M =
array([[131, 115, 117, 123, 117, 139, 124],
       [137, 118, 131, 104, 113, 138, 121],
       [134, 132, 139, 135, 130, 131, 129],
       [131, 133, 135, 128, 133, 132, 135],
       [130, 128, 125, 139, 131, 130, 123],
       [122, 117, 137, 130, 117, 125, 117],
       [136, 122, 138, 125, 123, 140, 123],
       [126, 122, 139, 123, 120, 130, 127]])
M[-8][-7] -> 131
M[:, -6] -> [115, 118, 132, 133, 128, 117, 122, 122]
M[-1] -> [126, 122, 139, 123, 120, 130, 127]
M[-6][6] -> 129
M[-8][2] -> 117
M[:, 2] -> [117, 131, 139, 135, 125, 137, 138, 139]
M[-4][-7] -> 130
M[-1][-7] -> 126
M[-4][5] -> 130
M[-7][0] -> 137
M[:, 6] -> [124, 121, 129, 135, 123, 117, 123, 127]
M[0] -> [131, 115, 117, 123, 117, 139, 124]
M[-6] -> [134, 132, 139, 135, 130, 131, 129]
M[2][2] -> 139
M[1][-2] -> 138
M[6][2] -> 138
M[7][1] -> 122
M[:, -4] -> [123, 104, 135, 128, 139, 130, 125, 123]
M[:, 5] -> [139, 138, 131, 132, 130, 125, 140, 130]
M[4][-5] -> 125
M[1][-5] -> 131
M[-7][-3] -> 113
M[-2] -> [136, 122, 138, 125, 123, 140, 123]
M[-3] -> [122, 117, 137, 130, 117, 125, 117]
M[-6][-3] -> 130
M[1] -> [137, 118, 131, 104, 113, 138, 121]

grid = [121 155 153 136 140 133]
grid[0] => 121
grid[2] => 153
grid[3] => 136
grid[1] => 155

arr = [108, 103, 153, 132, 131, 117, 119, 134, 118, 147, 139, 128, 120, 128]
arr[0] -> 108
arr[3] -> 132
arr[13] -> 128
arr[11] -> 128
arr[9] -> 147
arr[2] -> 153
arr[5] -> 117

x = [139 100 116 140 146]
x[0]	139
x[4]	146

data =
[[156 133 125 129 127 129]
 [142 120 135 127 122 125]
 [116 119 137 124 120 117]
 [136 117 138 126 120 121]
 [130 130 129 125 124 119]
 [125 140 122 124 126 116]
 [146 123 138 120 111 103]
 [124 141 120 127 131 124]
 [152 138 123 127 125 120]]
data[0,0] = 156
data[1,3] = 127
data[2,2] = 137
data[8,2] = 123
data[4,5] = 119
data[0,2] = 125
data[8,0] = 152
data[8,5] = 120
data[4,1] = 130
data[7,5] = 124
data[2,1] = 119
data[:, 1] = [133, 120, 119, 117, 130, 140, 123, 141, 138]
data[8] = [152, 138, 123, 127, 125, 120]
data[4,3] = 125
data[:, 5] = [129, 125, 117, 121, 119, 116, 103, 124, 120]
data[5] = [125, 140, 122, 124, 126, 116]
data[4,0] = 130
data[2,4] = 120
data[3] = [136, 117, 138, 126, 120, 121]
data[4,4] = 124
data[6,0] = 146
data[1,2] = 135

A =
[[129 130 129 125 130 128 129]
 [126 125 125 142 118 136 126]
 [125 124 123 143 117 134 124]
 [122 118 121 128 122 118 122]
 [133 137 134 123 136 132 134]
 [124 121 123 133 120 124 123]
 [122 118 121 132 119 121 121]
 [120 116 117 156 105 137 119]
 [131 131 132 116 137 123 130]
 [131 132 131 125 132 130 131]
 [131 134 131 142 124 144 131]
 [133 134 134 114 140 124 133]]
Rows and columns are counted from 0.
row 0 col 0 -> 129
row 4 col 2 -> 134
row 7 col 3 -> 156
row 4 col 5 -> 132
row 3 col 6 -> 122
row 8 col 4 -> 137
row 11 col 4 -> 140
row 9 col 2 -> 131
row 0 col 4 -> 130
row 2 col 4 -> 117
row 6 col 6 -> 121
row 10 col 2 -> 131
row 1 col 2 -> 125
row 6 col 5 -> 121
row 11 col 0 -> 133
row 9 col 0 -> 131
row 8 col 2 -> 132
row 2 col 2 -> 123
row 8 col 0 -> 131
row 9 col 1 -> 132
row 7 col 4 -> 105
row 10 col 5 -> 144
row 1 col 4 -> 118
row 5 col 2 -> 123
row 5 col 0 -> 124
row 11 col 2 -> 134
row 1 col 3 -> 142
row 6 col 1 -> 118
row 7 col 2 -> 117

m = (108, 151, 155, 108, 152, 122, 101)
m[0] = 108
m[1] = 151
m[5] = 122
m[2] = 155

B =
128  128  127  127  127  128  128  128  128  128  127  127  128  128  128
137  134  132  133  147  130  139  129  138  106  119  126  142  136  139
129  132  133  135  143  129  135  133  132  110  125  126  139  134  136
136  127  121  120  121  130  126  120  132  137  123  129  124  127  125
123  127  128  130  127  128  130  130  126  123  127  124  131  130  129
117  121  123  125  111  127  124  128  120  137  130  122  123  127  121
137  131  127  127  136  130  134  125  135  119  120  127  135  132  133
123  126  127  128  123  127  127  129  125  130  129  126  127  128  126
B[0, 0]	128
B[2, 0]	129
B[:, 8]	[128, 138, 132, 132, 126, 120, 135, 125]
B[6, 9]	119
B[4, 3]	130
B[0, 12]	128
B[6]	[137, 131, 127, 127, 136, 130, 134, 125, 135, 119, 120, 127, 135, 132, 133]
B[4, 1]	127
B[3, 10]	123
B[2, 11]	126
B[2, 5]	129
B[3]	[136, 127, 121, 120, 121, 130, 126, 120, 132, 137, 123, 129, 124, 127, 125]
B[0, 8]	128
B[4, 7]	130
B[6, 4]	136
B[:, 12]	[128, 142, 139, 124, 131, 123, 135, 127]
B[0, 4]	127
B[:, 9]	[128, 106, 110, 137, 123, 137, 119, 130]
B[1, 3]	133
B[2, 7]	133
B[6, 14]	133
B[3, 5]	130
B[6, 1]	131
B[1, 8]	138
B[3, 0]	136
B[4, 12]	131
B[1, 14]	139
B[1, 5]	130
B[:, 11]	[127, 126, 126, 129, 124, 122, 127, 126]
B[0, 5]	128
B[1, 10]	119
B[6, 7]	125
B[6, 12]	135
